One turn sends every row of this set to another row. A few are shown first. Where does it send the rows asked after them?
veli: [-60 -39 -11   8 -19   0 -23 -30  -7  -6 -28 -22   7 -30   6 -29]
beba: [-54 -45 -11   6 -23  -5 -25 -32  -9  -3 -31 -21  -1 -26   6 -27]
nub: [-46 -52  19  -5   2 -13  -7 -27   2  10 -19 -45  13 -26  15 -23]
dof: [-28 -25  13  21 -45   2  13  17  -5   8   6 -16   6 -20   4 -20]
nupo: [-35 -49  22 -17 -19  -3 -36 -18  11  -2 -10  -8 -13 -20   3  -9]
Fadu: [-39 -45  21   2 -39 -25  -6 -27 -32 -12  -4 -16  12   6  28 -47]
sov: [-33 -47  -7   4 -18 -13 -22  -3  -3  13  35 -15  -2  -2   6 -48]
nanat: [-41 -32  25   7 -39 -24  -8  -2   0  12 -17 -43  13  12  18 -51]
Tenu: [-61 -17   6  13 -27   0   5  -1 -29  -7 -18 -15   3   2  30 -55]
gube: [-58 -21  17 -25 -17  19  -1 -16   6  22 -27 -19   8 -14  14 -36]
tam: [-15 -36   9  10 -43  -3  19  12  -2  16  -1 -18  12 -13  24 -14]
Lasaz: [-45 -26   5 -33 -12  24 -17  16   2  -1   8  -7 -11  -7  10 -26]
Gov: [-37 -39   6  -1  -6  -5 -11  -6  -8  30  28  -2 -10 -12   3 -50]
zet: [-36 -50  25 -14 -17  -9 -31 -19   7   0  -9 -11 -22 -21  -4 -12]
rep: [-33 -18 -11 -11 -11   7   3   7  -8  13  -1   4 -16   2  28 -51]
Mese: [-31 -56 -11 -15  -9  -8 -35   1 -27  -3 -18  -6 -18 -18  13 -19]
sut: [-45 -27  16 -29 -18  -7   4  10 -17 -22  -8 -51  18  -3  13 -39]
fove: [-28 -49  14  -3 -32 -29  -5 -24 -13 -13  17 -28  13   7  24 -45]
lenaf: [-59 -18   4 -20 -27  25 -22  -1   5  10 -13  -8  -3 -13  -3 -35]
lituz: [-65 -34  34 -11 -28   1 -10   1 -14 -10 -18 -47  21  -2  18 -31]
Fered: [-43 -37  34  -4 -26 -18   5 -30 -35   7 -11  -2   4  -4  24 -49]
bot: [-40 -35   1   8 -35  -9 -26  27 -18 -11   8 -19  -6  15  22 -45]
vara: [-20 -27   2  14 -53  -6  17  11  -9   7  -8 -17  14 -16  13 -22]
Peba: [-47 -30   6 -16  -1   8  -1 -31  -2 -17  -8  -5 -13 -32  11 -19]
vol: [-25 -21  21 -12 -25 -14  -7   9  19  10  13 -22 -13   6   0 -48]
lizam: [-21 -23   6  12 -37  -1  25  13  -8  19  -4 -15   9 -23  10 -24]
kuzip: [-34 -36  -9 -30 -25  -4 -21  22 -15 -10  -8 -41  15   3  14 -38]
Keten: [-54 -53   3   3   7  -7  -9  -7 -34 -20  -7 -35  -4 -24  22 -21]
Ronez: [-27 -33  17 -13  -7 -14  15  11 -14  -3   5 -33   0  12  43 -45]
vifiz: [-24 -22  17  13 -44  -1  25  13 -15  -2   0 -12   7 -18  13 -19]
loror: [-51 -32  14  12 -38   7 -28   1   5  27 -15  -5  -7   7  20 -42]
Babig: [-23 -35   9  16 -42   2  15  17 -16  22 -10 -10  11 -16  23 -17]
bon: [-25 -34  29  16 -46   1  15  16 -10  13  -2 -13   8 -15  18 -11]
Sibel: [-44 -49  12   2 -16 -26 -30  -1 -16 -12 -10 -44  -4 -23 -14 -30]
Votek: [-25 -34  11  18 -39   7  15  19 -10   6   9 -12   6 -16  23 -12]
tipu: [-28 -47  -8  -2 -20 -19  -8 -11 -12  -9  33 -22   5   4  22 -47]
zul: [-44 -49  17  -2 -15 -24 -32   8 -22 -16 -11 -40   3 -24 -13 -27]
kome: [-68 -33  18 -13 -17  19  -4  -7 -19   6 -30 -27  16  -7  34 -30]
let: [-18 -40   9 -34   3 -25  -7  -1 -13  -6 -10 -28  -5 -26  -5 -30]
sil: [-53 -52   9  -2  11  -7  -8  -1 -35 -15  -9 -36   4 -26  24 -21]
kula: [-50 -19  42  -2 -13   3  15 -13   6  14  -4 -15  -9   0  26 -42]
lat: [-44 -31   4 -16  -1   1   0 -32 -11 -17 -12  -5 -21 -30   8 -23]
vom: [-26 -50 -13 -22 -11  -6 -34   1 -23  -6 -19  -2 -10 -19  14 -20]
rut: [-20 -44   5 -29   7 -25  -4  -4 -15  -1  -9 -31 -13 -26  -2 -31]
Zigu: [-44 -55  20  -6   1 -14  -5 -32   1   7 -17 -43   2 -23  18 -19]
mobi: [-48 -36  13   5 -12  -1 -12 -10 -26  31   6  10  -9 -15   6 -52]
kuf: [-29 -41   8 -37 -20   4 -26  20   8   6   5 -29   1   3  12 -25]
liv: [-48 -36  35   3 -25 -11  -9 -23 -26  28  -9   5  -2 -11   8 -51]

nupo goes to vom
Tenu goes to kula
sut goes to lituz
And these:
zet goes to Mese
liv goes to mobi
bon goes to Babig

One turn sends every row of this set to another row. A few are shown first. Where does it send the rows asked after them?
gon: [-33  29   2  32  42 -17  13   0  15 -25  -4  -5  -3   1  14 -28 -14 -17
  -2 -19  -2  13]
Memus: [-33  18  -6  31  26 -19  31  -7  23  -4  -6  -3 -19  24   3 -18   0 -11
   9 -18  -1  37]
Kega: [-34  14  13  -9   6  17  19  11   1 -10   1 -27  -9 -18 -22 -31  14  17
  -3  16  15 -27]
bofe: [-32   7  11 -12   0  14  28   7   6   1  -3 -18 -18   2 -26 -25  26  19
   2  25  12 -19]
fava: [-36  14  16 -13  14  16  23  18   3 -13  -1 -19  -8 -15 -20 -31  11  14
  -1  18  14 -33]
komo: [-26  -1  11  -2   5  -1  -4  15  -3 -16 -14 -21  -1 -14 -30   6  -5  -3
 -18   6  23 -21]
Zinuf: [-24  17  -7  38  22 -15  16 -16  18  -8  -8  -9 -18  17   3 -20   6  -7
  -1  -9  -3  35]
pafek: [-35 -21  28 -12  -3  -8  27  -5  32  22   4 -29 -27   3   6  -6 -14  10
  -3  -2  14   8]
piraz: [-31   7  14 -16   8  14  31  11   8  -1  -5 -12 -16   4 -23 -24  24  18
   4  27  10 -25]
vibi: [-42 -12  36 -20  15  -9  24  10  28   6   7 -24 -14 -11  17 -14 -32   2
  -4  -9  14 -14]
zipo: [-36 -18  27  -9  -4  -6  21  -5  26  18   7 -38 -25  -8   6 -10 -19  11
  -6  -7  18  10]
votod: [-32  26   5  26  48 -19  19   2  19 -22  -7   6  -2  12  17 -26 -12 -18
   3 -14  -7   7]
foreb: [-38  28   0  28  41 -18  27   5  19 -19  -1  -4  -8   7  10 -27 -17 -17
   7 -26   1  19]
Ged: [-36  20   0  23  40 -21  35   3  25 -10  -6   8 -12  26  10 -20  -8 -15
  11 -18  -5  20]
Dal: [-23  -6   8  -1  -3  -1  -1   8  -1 -10 -14 -24  -4 -10 -34  11   1  -2
 -17   8  23 -12]
tid: [-33   9  16 -19  14  13  31  16   7  -4  -4  -8 -12   0 -20 -26  19  14
   4  25   9 -32]
kiv: [-40 -16  36 -23  16 -11  29  10  33  13   6 -16 -17  -1  17 -11 -27   2
   1  -3  10 -15]
fados: [-31  26  -2  39  32 -14   9  -8  13 -23  -2 -14  -6  -2  10 -27  -9 -11
  -4 -20   0  24]
busis: [-38  25   1  24  43 -20  32   7  23 -17  -3   6  -9  15  12 -25 -14 -18
  10 -22  -3  16]
zeki: [-35 -22  31 -18   4 -10  31   0  35  24   4 -20 -25  10  10  -5 -14   9
   2   2  10   2]
Kemep: [-27  -3  15 -15  16  -6   6  23   3 -13 -16  -4   2  -2 -25   9  -6  -9
 -12  10  16 -34]
Benub: [-28  22  -5  42  24 -15  10 -14  14 -16  -5 -15 -14   5   6 -24  -2  -8
  -4 -17   1  34]
Pitus: [-33  18  -3  28  34 -20  37  -2  26  -4  -6   5 -18  28   7 -18  -2 -13
  11 -16  -4  28]
gimug: [-37 -19  35 -24  11 -12  34   5  35  20   4 -15 -21   7  15  -8 -20   5
   3   0   8  -9]
Ruk: [-26  -6  13 -15  13  -6  10  21   6  -7 -18   2  -1   7 -25  13   0  -8
  -9  16  15 -32]
seze: [-35  12  16 -17  15  13  26  18   5  -9  -1 -13  -9  -7 -19 -29  13  13
   2  22  12 -36]
lun: [-35  11  12  -7   1  17  21   9   1  -6  -1 -27 -13 -15 -26 -28  19  20
  -3  18  15 -19]
Kel: [-31   8  11  -7  -2  17  24   6   4  -1  -1 -25 -17  -7 -27 -26  23  21
  -1  22  15 -16]
mam: [-37  27  -2  33  33 -15  23   1  17 -19  -1 -12 -10   3   7 -28 -15 -15
   4 -28   2  27]
Rudu: [-29  21   3  24  46 -22  26  -1  23 -14 -10  14  -7  24  15 -21  -4 -17
   6  -8 -10   9]
larog: [-33  20  -7  36  23 -16  27  -8  19  -8  -3 -11 -18  15   2 -21  -2  -9
   6 -22   1  39]
Voz: [-36  23  -4  36  27 -17  23  -5  17 -14  -3 -15 -13   6   3 -25  -9 -12
   5 -26   4  35]
fes: [-22 -10  12 -11   7  -6  12  14   6  -1 -18   0  -7  13 -31  17   7  -4
  -8  19  14 -24]
fid: [-41 -11  33 -14   9  -7  19   7  25   5   9 -33 -15 -18  12 -16 -31   4
  -6 -12  17  -6]
Dup: [-27  18   0  26  39 -21  27  -8  24  -7 -12  12 -13  31  11 -18   4 -12
   8  -3 -10  18]
biga: [-21  -8   8  -2  -6  -2   3   7   2  -4 -17 -18  -9   0 -35  14   8   2
 -14  13  20 -10]
Bomo: [-27  -1  13  -9  12  -3   1  20  -1 -16 -13 -13   3 -12 -26   6  -8  -7
 -15   7  20 -30]
suli: [-38 -14  30 -11   0  -5  18   0  25  10   9 -39 -21 -18   9 -14 -26   7
  -7 -11  18   4]
Nov: [-21 -10   9  -7  -1  -4   8   8   5   1 -18  -8  -9   9 -33  17  10  -1
 -10  18  16 -15]
todo: [-24  15  -3  33  28 -19  24 -14  23  -4 -11   3 -17  29   7 -16   8  -8
   4  -4  -7  30]

gon goes to votod
tid goes to piraz
foreb goes to busis
And these:
biga goes to Dal
kiv goes to gimug

One turn sends every row of this set to another row. A few are shown first. Where does it send the rows asked after them?
kul: [ -8 -40 -12 -13 -16 -28  30 -11 -12   5   9  41  -2   6   7 -27  13  -3
   5  13  24  -5 -13 -12 -14]
Gazom: [  3 -49 -31  -5  35  11  -6  14   8 -21  10  35  -4  -8  -1   0  -1  12
  -1  19   4  13   2  -5   1]
Lugok: [-25  -9  -9   3  23  -6  16  35 -14 -17  15  23  16 -12  -2 -16  25   9
  -6  29  21  -1  12 -24  -9]
kam: [-14 -17 -18  -9  -6 -15  -3  16 -11  -3   1  -8  -4   5 -13 -35   8  16
 -28   8  19  -8 -42  18 -11]
Zukog: [-41 -40 -11   5  13   1  21  12 -18 -23   1  30 -22  -5  -2 -25 -10 -33
 -15  -2  18  13  -8  20  -7]
lokur: [  5 -34 -14 -12  46  16  -3  13  11 -13   0  30  -6  -4  11  -7   1  -6
  -4  19  -1   4   2   9  15]
manu: [ 17 -31 -15 -12  41 -19  26 -18  13 -11  13  45   8  14 -11  -2   1 -15
 -12  27   7   5  -1 -10  -6]
sotog: [-11   1 -31  -6  31 -13  15   2   5 -11  -3 -14  16  18 -14  -4 -24  11
 -45   5  13   7 -13  -5 -22]
bolad: [ 11 -10 -38  -8  29  16  16   5 -13 -20   9  25   3   4  -9 -13 -45 -26
 -22  34  24  12 -34  -1  -2]
mak: [ -1  -2  12   4  24 -16  20  12  -2  -9  25  -6  25  -7 -26 -25 -15 -19
 -15  26   7   5 -26   8   8]
misol: [  5 -25 -10  -4  21  -6  10  26   5 -17   1 -11 -16 -24  21   0  -7  -5
   1   3   8  15   4 -22  -8]
ripim: [-16 -29 -27   9  21   8  22 -11  -9 -11  27  36  33  25 -27 -21  -3 -12
 -30  26  27   3 -26   1 -21]
Betug: [-19 -13 -10   2  -3 -25  38  -2 -42 -10  13   8  17   2   9 -19  -6 -25
 -21   7  15 -16 -40 -13 -24]
fef: [ 11 -32 -19 -14  47 -20  36 -18  13  -7  17  35   9  10 -10 -11   0 -18
 -14  28  16   1   4  -6  -8]
sibir: [-13 -50 -37 -10  -5  17   6   1  -9  -5 -17  28   3  18  16 -20   2  -1
   5   3  17   4   4 -14 -10]
tiso: [ 13 -30 -17 -32  13  -6  13   9  -7 -22  23  26 -28  21 -12 -18 -13   3
 -34  32  32  -1 -14  -7 -21]
zofu: [ -7  -3  -6  -9   0   7  14  13 -19  -5  -1  -9   9 -12 -24 -23 -17 -20
 -10   4  48 -15   8  -6 -21]
pevip: [-37 -35  -1  21  12   3   7  -2 -20 -13 -11  22  -2   0   4 -23  -6 -32
 -19  -1  25  -1  -5  25 -17]
fepog: [ 14  -5 -45 -13  32  12  13  13 -17 -18   4  30   5   8  -8 -21 -32 -25
 -21  33  30   9 -33  -1   0]
pife: [-12  -4  -4  27  18   8  22  14  -8  -7 -29  18  30 -14   0  -3  -7 -17
  -8 -12  17  -2 -16   1   0]
gipu: [-16 -14 -39   6  -7   1  18   1 -29 -18  19   8 -14  11  10 -29 -20 -12
   6  19  28   8 -31  26 -20]
boros: [ -3 -43 -11   1  15  19  18   3  -7 -16  -7  26   9  -8 -24  -3 -32 -34
 -22  -1  25 -13 -17  10  13]
dufef: [ -1 -12   0 -10  31 -19  16  19   2 -15   5   1  15  15  -2 -27  -1  -5
 -55  14  -5   2 -24 -24  -1]
Vugi: [ -4 -18  15 -14  22 -31  28   0  22  -6   4  -9  10  -1   5  -6   6  -7
   6  12  32   0 -15 -19 -10]
kebe: [-24  -6 -15  18  21   8  12  11  -3 -18 -24  13  23 -22   4 -16  16 -13
  -3 -12  23  18 -23   0  -2]
zuk: [ 14   1 -25 -21  13 -20  24  20   0 -15   0   4  19   9 -13   7 -17  29
   0  27  14  -4 -11 -14  -5]
suz: [-22  -3  -9 -15 -14   5  -5  -8 -27 -18 -12  46  18   7  -6  -8 -12  -7
 -21  11   1  -4 -20   1  -5]
Basog: [ -4 -18  14 -20  17 -31  28  -7  21 -10   2  -6  18   0   4 -18   2  -5
   2   8  29   5 -21 -24  -2]
kimo: [-17  14 -13   2  33  -8  13  24 -13 -35   1   2  19   9  11 -16 -24   8
   5  10  31   9 -38   2  -8]
Voke: [  9 -29 -43   0   7  -2  21 -14  -6   8  30   9  15  -4 -10 -34   2   0
 -44  18   4  -2  -5  -1  -4]
Nimem: [  6  -9 -43  -9  13 -15  28  17 -25 -14  22  32  -8   3 -11 -15  -8   4
 -50   5   7 -16 -11  13  -5]
zos: [-28 -37  -7 -11   6  -8  10 -21 -21 -22  27   6 -12  -8   0  -9 -24   0
 -10  22  -8  13   7 -15 -14]
Suzod: [ -9  11 -11   9  30  -3  13  29 -16 -30  -8   1  23   4   5 -18 -19   2
   7  15  33   6 -43  -4 -13]
Zafe: [-20 -53 -34 -12  -3  -2   3  18 -15 -12 -12  23 -11   0  23 -10   1   1
  -2   9  18   7  -5 -29 -22]
meko: [ 14 -37 -20 -10  12  21  17   4  -6 -12   1   5  -2  -4 -18   2  12 -10
 -11  29   5  -3 -37 -39 -14]
mosi: [ -9  -9  -1   9  43  21  19   4  -6 -11   9  20 -11   4 -20  12  -5 -10
 -15  16   7 -17 -23  22 -30]
nofe: [-23 -13 -34  11  -6  -2  14   5 -34 -27  22  18  -6   7  13 -29 -18 -13
   2  23  31   5 -22  28 -20]
Somo: [ -6 -41 -35  -7  29  14  30   2  -9 -19 -17  17  12 -15 -27   0 -31 -27
  -8  -4  17   1 -20  -6   8]
nizar: [ -9 -37 -11  -9 -10 -28  39  -9  -8  -1   9  42  -2  13  10 -26  21  -4
   5  14  13  -5 -22  -4 -12]
zigis: [ -6   0 -20  -7   6 -21   3 -12 -16  -1   8   6 -10  -1  25 -18  14  20
 -12  29  17   7 -16   7 -36]
kedif: [-29 -40 -19   1   8 -24  32  14 -14 -11  21 -10  13  17  -2 -19   4  20
 -20   7   6 -26 -24   2 -16]
Dufib: [ -6 -27  -2 -12  23   2  27  20  -4 -14  -4  -9 -14  -9  30  -6 -14  -6
   4 -15  20  -6   3 -20  -7]

kul goes to Suzod
pevip goes to misol
And these:
zos goes to zofu
mak goes to tiso
Voke goes to kam
fepog goes to nizar
Somo goes to sibir

